In the data rows, zero lies at 4.5, halfway between 4 and 5.
Here are some points, one per row:
[4 2 6 3 4 3 7 5 4 6 2 5 3 5 4 4 5 4 5 3 6 4 3 3 1 7 5 4 7 5 6 7 2 5 5 6 7
 6 6 1 6 5 6 8 3 4 7]
[7 3 5 2 4 4 3 2 6 7 4 3 4 6 4 3 4 6 6 4 6 4 2 3 5 3 5 5 4 6 2 7 4 6 6 3 5
 5 6 4 2 7 2 3 5 9 5]
[4 5 4 5 6 1 4 3 6 3 6 6 5 4 4 3 3 5 5 2 3 2 7 6 6 4 3 6 3 4 7 4 5 4 5 6 5
 4 6 6 3 5 4 5 4 3 0]
[4 4 4 3 7 1 5 6 4 7 3 4 1 1 5 5 5 1 2 2 2 6 9 4 6 3 6 4 5 7 5 3 5 7 4 4 8
 2 5 5 2 4 7 6 4 7 7]
[0 4 5 5 5 4 3 7 6 5 0 3 5 5 3 1 3 5 6 6 4 2 4 5 5 6 4 4 4 5 7 4 6 7 6 3 4
 3 8 5 2 5 4 7 6 5 6]
[4 5 4 5 5 2 4 5 4 3 4 5 8 3 6 3 7 5 7 4 8 3 7 2 6 1 6 4 7 5 4 3 5 5 6 3 5
 5 3 5 4 9 4 4 6 4 5]
[5 8 4 7 4 6 5 3 2 6 5 4 5 7 5 6 5 5 4 6 2 1 6 3 2 6 5 5 5 5 7 4 6 4 5 5 7
 6 3 3 3 6 6 3 5 4 4]
[4 4 2 4 7 7 3 4 3 4 5 5 7 6 4 3 3 3 1 3 7 4 8 6 6 6 5 3 8 6 5 8 3 6 5 5 4
 3 6 7 4 4 2 3 5 8 5]
[3 7 7 5 5 6 5 8 5 4 7 4 1 4 5 2 6 3 3 6 7 6 5 5 7 8 3 5 4 5 2 4 5 4 7 1 2
 7 4 6 8 6 6 4 5 5 3]
[2 2 5 8 3 5 4 3 4 3 4 7 6 4 3 5 7 6 4 5 2 4 6 5 5 1 4 6 4 7 4 6 5 5 2 3 3
 6 4 1 3 3 4 2 5 2 6]
[4 5 6 6 4 7 8 5 3 5 5 4 3 5 5 4 5 3 4 6 5 7 2 3 3 1 7 9 5 7 5 6 6 4 5 4 5
 3 5 4 6 6 7 3 5 5 2]
[4 3 5 8 5 6 6 5 4 4 5 6 3 4 3 8 4 6 3 5 3 7 4 2 6 3 4 7 3 0 6 4 3 6 4 3 4
 5 1 6 5 7 3 7 7 7 4]
[1 4 5 8 3 6 3 7 5 3 8 4 6 1 4 6 3 6 3 4 5 2 3 3 3 8 6 6 4 4 6 6 3 4 5 8 6
 5 3 4 3 6 4 3 7 5 4]
[4 5 5 3 6 2 5 7 5 6 7 2 6 5 6 5 5 8 3 3 4 5 3 7 6 4 5 5 3 3 8 7 7 3 5 3 5
 8 7 7 7 4 5 2 5 4 8]
[9 0 5 5 5 4 3 7 5 7 3 5 5 7 4 4 4 4 1 5 6 3 6 1 5 5 5 5 5 3 5 3 5 5 5 6 4
 3 6 4 5 5 1 6 3 3 2]
[4 5 4 5 2 4 6 6 6 8 5 6 6 5 7 2 0 6 4 4 2 5 5 6 4 7 4 7 5 3 4 3 3 4 3 4 1
 4 5 5 4 5 5 3 1 4 7]
[5 5 5 4 4 4 2 3 1 5 3 4 2 6 2 2 2 8 5 5 3 4 2 7 4 6 6 5 7 5 6 7 6 3 4 6 3
 5 2 6 6 4 4 9 7 3 4]
[5 6 7 6 9 5 5 6 3 7 2 4 6 6 4 6 4 6 7 6 5 5 7 6 6 7 4 3 6 3 4 7 1 5 6 2 3
 3 4 1 5 3 6 4 3 4 4]
[5 3 7 6 8 2 5 3 2 1 1 5 3 4 4 9 1 6 4 6 6 5 4 4 4 4 5 5 2 4 0 3 4 1 4 5 5
 4 8 4 4 5 3 4 4 5 5]
[6 3 5 4 5 6 6 6 2 4 3 4 5 4 7 3 4 6 1 4 7 4 4 6 0 6 2 3 2 5 6 2 8 6 5 4 5
 6 3 5 5 3 7 2 6 3 4]
[8 6 7 7 2 6 6 4 5 4 2 5 9 4 6 7 6 2 4 4 4 6 3 9 6 6 4 3 2 6 6 7 2 6 6 3 5
 5 7 5 6 5 4 9 5 6 3]
[4 5 5 5 4 5 8 4 3 6 6 2 6 3 5 5 6 5 4 7 2 4 4 2 5 7 2 4 5 7 5 5 7 5 2 5 7
 4 4 7 6 3 2 6 3 6 4]
[5 6 3 6 5 6 4 2 6 4 3 4 4 2 3 4 5 3 6 5 7 7 4 4 3 4 5 6 5 4 5 4 6 1 6 5 5
 5 5 7 5 1 6 5 1 8 3]
[3 4 4 4 6 5 5 3 6 3 2 4 5 4 3 5 8 3 1 4 6 7 4 5 5 2 3 7 5 3 6 2 3 4 1 6 4
 5 4 2 7 4 3 5 6 3 5]
[3 4 4 5 5 5 3 3 6 3 7 4 3 2 8 5 8 4 3 8 3 3 6 4 7 6 6 6 4 4 6 6 5 2 7 6 4
 5 6 4 5 4 4 5 3 2 9]
[4 5 5 2 5 5 7 6 3 5 2 3 3 7 5 5 6 3 6 2 7 1 4 2 6 2 7 6 6 4 5 5 3 5 3 4 5
 1 2 4 6 3 5 4 3 7 5]
[6 3 7 4 4 4 5 3 4 3 5 5 3 3 7 4 6 4 4 2 3 3 5 6 5 6 6 5 5 5 1 2 3 2 6 6 2
 2 5 5 1 5 6 7 6 5 6]
[2 2 7 4 4 6 3 3 4 4 5 6 5 5 4 5 5 4 7 4 3 6 5 3 3 6 4 0 3 2 7 5 8 2 5 5 5
 5 6 5 7 4 4 3 3 7 2]
[7 6 3 3 2 1 4 7 4 6 6 3 2 4 4 7 4 4 7 3 3 5 6 7 3 3 4 4 2 5 6 5 3 3 3 6 2
 4 7 5 8 6 3 5 6 5 5]
[6 6 3 5 4 7 4 1 5 6 5 6 3 2 2 3 4 8 5 3 4 8 6 6 5 6 5 3 6 5 4 5 4 8 7 4 9
 3 6 2 6 6 3 3 7 2 5]
[6 0 4 2 4 6 2 4 2 5 4 4 7 6 4 7 4 2 5 2 5 5 7 2 3 3 5 5 6 6 3 8 5 3 3 4 1
 5 5 5 4 7 6 5 4 2 5]
[5 2 8 4 3 3 6 3 6 1 8 3 6 6 2 4 4 2 5 8 7 5 5 5 5 2 5 6 2 4 5 4 3 8 4 5 5
 4 4 4 6 2 7 6 3 5 4]
[6 3 4 3 5 5 3 5 5 5 4 5 4 2 0 4 3 7 5 4 4 5 5 4 5 6 6 5 5 5 3 5 6 9 4 5 5
 7 6 3 5 5 7 5 1 4 3]
[5 6 3 3 6 7 5 6 6 2 4 5 4 3 8 5 3 4 7 4 3 1 5 6 2 2 3 6 3 3 6 5 2 7 5 6 5
 5 5 7 5 5 4 5 2 3 5]
[6 3 1 7 3 6 5 5 5 3 2 7 5 5 3 3 5 5 7 6 5 4 6 3 2 3 5 4 1 3 1 4 7 4 4 3 5
 6 4 6 7 4 6 7 4 7 6]
[5 6 4 5 6 5 2 7 7 4 4 7 3 5 7 4 5 5 3 5 6 4 3 4 5 5 2 1 0 7 3 9 4 5 2 6 4
 3 4 4 4 4 4 4 5 4 4]
[6 7 5 2 6 5 5 4 5 5 7 3 5 6 4 4 6 4 6 7 5 6 6 3 2 5 3 8 4 3 4 4 4 7 4 6 5
 4 7 3 2 3 1 4 7 4 2]
[4 3 3 6 5 4 4 2 7 2 5 1 3 7 9 5 5 6 5 3 3 6 4 7 3 5 4 4 7 2 5 4 2 5 3 6 3
 5 6 4 4 9 5 5 2 6 4]
[4 6 6 4 2 2 3 4 6 5 4 9 4 6 5 5 5 4 5 5 4 5 7 6 1 4 2 7 8 4 4 6 7 4 5 4 3
 5 5 3 2 3 2 5 4 7 3]
[8 5 3 5 5 3 9 6 5 2 5 3 5 6 2 2 4 5 4 8 3 5 4 3 4 3 7 4 5 6 4 4 2 2 3 4 4
 4 3 5 5 3 3 5 5 5 5]
[4 4 1 3 5 3 6 7 3 2 5 5 5 6 7 4 4 4 8 2 3 6 3 4 4 5 5 5 5 4 4 5 4 8 9 6 0
 4 2 5 2 1 6 5 5 3 5]
[5 7 9 4 5 6 1 4 5 6 7 5 4 5 3 3 5 7 3 1 2 5 3 5 3 4 7 4 3 4 3 4 4 6 8 5 6
 3 2 1 7 4 2 7 3 3 7]
[4 7 4 3 5 5 3 4 3 2 5 5 7 2 4 2 5 3 4 3 3 1 2 2 3 5 5 6 6 4 3 4 4 5 0 0 4
 3 7 4 6 5 3 7 3 3 2]
[4 2 3 5 0 3 5 6 3 6 2 3 3 1 6 3 6 5 6 4 2 2 5 6 5 4 6 6 6 2 4 4 2 4 7 7 1
 5 6 4 6 3 3 2 4 5 3]
[5 6 3 5 0 4 5 5 3 2 6 4 2 4 3 4 5 5 3 3 6 6 4 2 3 4 4 3 3 4 7 4 1 4 3 3 5
 4 3 5 0 6 3 1 0 1 6]
[4 5 4 3 2 3 4 6 6 4 2 4 5 7 7 9 3 6 4 5 6 5 7 4 3 3 7 4 8 7 2 3 5 6 4 5 7
 4 4 4 5 4 4 6 4 2 2]
[3 4 2 3 7 5 2 5 3 8 4 4 5 4 4 4 4 2 6 4 6 5 4 3 6 5 1 4 4 5 3 1 3 5 5 8 4
 8 4 6 2 5 5 6 4 6 9]
[6 4 3 6 3 5 2 7 5 6 7 4 7 5 4 4 8 7 4 6 5 5 5 3 4 4 4 3 4 4 6 3 3 4 3 3 7
 3 3 2 4 3 7 5 7 8 4]
[5 4 3 5 5 7 8 3 4 3 4 6 2 9 5 3 3 4 4 2 6 6 5 2 6 2 3 3 4 4 3 2 5 2 6 5 6
 7 7 4 7 3 5 6 7 3 5]
[5 5 9 8 3 7 1 5 6 4 2 2 3 3 6 3 2 3 4 5 3 4 4 3 8 3 3 1 6 5 6 4 7 4 4 5 5
 6 5 4 4 3 4 3 6 7 4]
[3 6 4 4 6 4 3 5 1 6 5 2 2 4 6 4 3 5 3 5 7 3 7 7 3 2 3 3 6 5 4 5 4 4 5 4 3
 5 4 5 2 5 6 6 1 6 2]
[5 3 6 8 7 4 6 4 7 6 4 1 6 4 5 3 5 2 6 4 4 6 4 7 3 7 4 3 3 3 3 4 9 3 4 3 6
 4 0 6 5 4 4 4 5 2 5]
[6 5 5 3 5 3 1 5 7 4 4 8 5 6 5 3 1 4 6 5 5 5 3 4 6 5 4 6 8 5 7 3 3 3 4 6 5
 0 4 4 7 6 5 3 4 3 3]
[3 1 5 2 6 7 6 6 7 8 6 7 3 4 4 5 3 3 5 7 6 2 5 6 4 4 6 2 5 4 6 4 2 3 4 2 5
 7 3 6 1 5 2 3 5 3 4]
[2 5 7 6 4 3 5 3 4 5 6 5 6 5 4 4 4 4 3 6 3 4 5 4 4 4 5 0 4 1 4 3 5 6 6 5 2
 4 5 9 5 5 6 3 5 3 4]
[5 3 2 5 4 2 4 5 1 5 4 9 5 6 5 5 5 3 3 5 4 5 0 7 7 5 6 4 6 4 5 3 8 5 8 4 6
 4 5 3 3 5 3 6 1 4 1]
[2 7 7 4 4 2 3 5 1 4 4 7 6 5 4 3 5 3 5 7 4 6 5 5 5 4 1 5 3 7 3 4 4 6 4 7 7
 5 2 5 7 7 2 0 6 5 6]
[4 3 4 6 6 2 4 6 6 3 6 4 4 3 6 6 5 3 3 4 4 6 3 6 2 6 7 3 5 4 2 5 2 5 5 1 6
 6 5 5 7 1 5 2 7 6 4]
There is one direction along which these points spread out most. Take the direction at right angles to it along which they spread out most. Go by this last direction. For each point below, how far along it does it lie, from 0 to 99? The average is 50, and the first point in the table lies past the average. One standard deviation of the points above along it is 16.
[6 7 7 4 2 6 5 3 3 4 4 5 5 3 5 6 3 4 6 7 8 6 4 5 7 4 5 6 6 1 5 5 3 4 1 3 6
 4 5 4 4 3 6 5 7 3 7] 66
[4 5 5 5 4 7 4 6 4 2 8 3 4 5 2 7 7 6 7 3 6 3 3 8 6 7 4 2 6 5 4 3 7 6 0 6 4
 4 3 4 1 4 3 3 3 4 5] 39
[2 3 3 0 2 8 6 5 3 2 6 4 5 6 5 5 4 5 4 6 2 6 7 5 5 6 5 7 2 4 4 3 6 2 3 4 6
 3 3 2 2 5 3 4 6 4 4] 57
[4 5 5 2 4 3 5 2 7 4 3 7 4 5 7 6 5 8 5 3 5 4 5 3 5 8 5 5 4 8 7 4 4 5 4 5 1
 6 3 6 5 5 5 6 5 4 2] 42
[6 4 1 3 4 4 5 0 5 6 6 3 4 5 6 7 2 1 5 4 2 1 4 6 5 5 4 6 3 6 6 3 3 5 7 2 3
 7 5 2 6 4 4 4 5 6 6] 41
[2 7 5 1 5 5 7 5 7 4 3 3 6 2 2 4 5 4 2 6 3 5 4 5 5 5 3 2 3 2 3 7 6 4 5 7 3
 5 3 3 3 8 6 3 6 3 3] 37
[1 5 2 4 3 4 4 2 4 8 7 3 5 2 5 6 2 5 5 6 9 7 3 3 5 1 4 6 2 4 5 5 4 5 2 5 4
 1 4 3 5 3 4 6 5 3 4] 63
[4 5 5 1 2 7 3 4 7 5 2 3 8 5 4 5 5 5 3 4 3 5 3 4 5 4 3 3 5 5 4 3 5 2 6 2 5
 5 2 8 4 1 5 2 5 5 3] 49
[3 3 4 5 2 4 4 4 7 6 4 4 4 8 1 4 5 6 4 3 6 3 5 7 5 5 3 7 5 5 1 6 4 3 6 4 8
 2 6 7 5 6 6 6 3 3 5] 55
[6 5 4 4 4 4 9 3 6 4 6 6 6 3 2 6 4 5 4 5 7 3 3 4 5 3 3 3 6 3 3 5 6 4 4 6 4
 3 4 2 6 5 6 4 5 7 8] 67
[4 6 5 6 7 6 7 6 6 4 4 5 7 6 1 5 4 3 5 4 5 6 4 3 3 4 7 3 5 9 5 1 6 1 5 6 2
 6 7 4 5 3 4 5 4 6 5] 68
[6 3 4 5 8 4 4 4 4 5 6 5 3 4 5 6 7 6 5 6 3 4 1 5 3 3 0 4 8 6 4 5 4 5 6 3 4
 2 6 6 5 3 7 4 6 2 3] 49
[5 3 5 6 7 3 5 4 4 7 5 7 5 6 5 2 6 5 7 1 4 4 4 5 7 5 7 6 4 5 2 6 3 4 2 7 6
 7 4 6 3 3 6 3 5 3 2] 49
[5 9 2 6 4 5 2 3 6 4 2 4 3 5 6 6 7 2 5 7 6 5 4 6 5 7 9 4 1 3 5 5 6 6 5 4 3
 6 6 5 4 5 7 2 5 5 6] 39
